In the data rows, zero lies at 7.5, halfway between 7 and 8.
Here are some numbered points:
array([ 7,  3,  7,  5,  7,  9,  9, 11, 13]) 0
array([7, 7, 6, 6, 1, 5, 9, 6, 9]) 1
array([ 9, 15,  9,  8,  7,  4,  4,  5,  6]) 2
array([10,  8, 15, 15, 14, 12,  9,  9,  5]) 3
array([7, 4, 8, 7, 9, 6, 4, 6, 6]) 4
array([ 9, 12, 10,  7,  6,  8,  8,  4,  5]) 5
array([ 7,  6,  5,  9, 10, 10,  8,  6,  1]) 6
array([12, 12, 12, 13, 14, 14,  9,  6,  7]) 7
array([6, 6, 7, 6, 4, 5, 7, 6, 9]) 8
array([ 6,  8,  5,  5, 10,  7,  6,  9,  8]) 9
array([ 5,  4,  7,  6,  4,  3,  6,  9, 10]) 10
array([11,  8,  7,  8, 14, 15, 13,  8,  8]) 11
array([ 3,  5,  0,  4,  7,  8, 11, 13, 10]) 12
array([ 6,  3,  8,  8,  9,  7,  5, 12, 10]) 13
array([12, 10, 12,  9,  4,  4,  1,  0,  2]) 14
array([ 5,  6,  5,  2,  1,  5,  8,  8, 12]) 15
array([ 9, 10, 13, 12, 12,  9,  6,  6,  2]) 16
array([11, 11, 13, 11,  9,  7,  4,  3,  1]) 17
array([ 8, 14,  9,  7,  7,  4,  5,  5,  6]) 18
array([ 5,  2,  3,  5,  6,  8, 12, 14, 14]) 19
array([14, 15, 15, 11,  3,  4,  7,  3,  8]) 20
array([ 7,  8,  8,  9,  9,  9, 10, 11,  9]) 21
array([11, 11, 14, 12,  8,  4,  2,  3,  3]) 22
array([7, 4, 5, 6, 7, 9, 9, 8, 7]) 23
array([13, 14, 15, 14, 12,  5,  1,  2,  2]) 24
array([ 2,  5,  2,  2,  6,  7, 11, 13, 15]) 25
array([ 7,  7,  5,  6,  7, 10,  9,  4,  3]) 26
array([6, 5, 6, 9, 5, 4, 5, 7, 6]) 27
array([6, 8, 5, 4, 6, 6, 8, 8, 9]) 28
array([ 5,  4,  3,  5,  5, 10, 12,  8,  9]) 29
array([10,  5,  4,  7, 10, 12, 11,  6,  5]) 30
array([5, 2, 9, 7, 5, 6, 6, 7, 7]) 31
array([ 5,  4,  4,  6,  8, 11, 10,  7,  7]) 32
array([ 9,  8,  9, 10,  9,  8,  7,  9,  6]) 33
array([14, 15, 15, 11,  4,  0,  4,  8, 15]) 34
array([ 5,  6,  4,  3,  5,  9, 12, 13, 14]) 35
array([ 9, 11, 10, 11,  8,  4,  2,  6,  1]) 36
array([ 3,  0,  2,  3,  8,  6,  5, 11, 10]) 37
array([ 4,  1,  3,  5,  4, 10, 13,  9, 10]) 38
Which three points above are nearest to each new point? Their numbers follow each, nearest first.
array([13, 15, 15, 12,  4,  5,  6,  2,  7]) >> 20 22 2
array([ 4,  6,  7,  5,  8,  6,  5, 10,  7]) >> 9 28 4
array([ 9,  9, 11, 11, 11,  8,  5,  5,  4]) >> 16 17 33
array([5, 7, 6, 7, 6, 5, 5, 8, 6]) >> 27 8 28
array([ 6,  2,  4,  6,  9, 10, 12, 15, 14]) >> 19 0 35
array([ 9, 11, 12, 12, 13, 14, 11,  8,  7]) >> 7 3 11
array([11, 11, 12, 13, 15, 13,  8,  8,  7]) >> 7 3 16
array([ 7, 10,  8,  7,  8,  7,  6,  4,  3]) >> 5 26 18
array([ 8,  9,  7,  8, 10,  9, 10,  9, 10]) >> 21 33 9
array([ 8,  5,  4,  6, 12, 13, 10,  6,  4]) >> 30 6 32
array([11, 12, 14, 12,  8,  8,  6,  2,  2]) >> 17 22 16
array([ 5,  1,  2,  4,  4, 11, 13,  8, 11]) >> 38 29 32
array([ 9,  5, 10, 11, 14,  9,  5,  9,  6]) >> 33 16 4
array([ 6,  6,  5,  6,  4,  9, 12, 12, 13]) >> 35 19 0
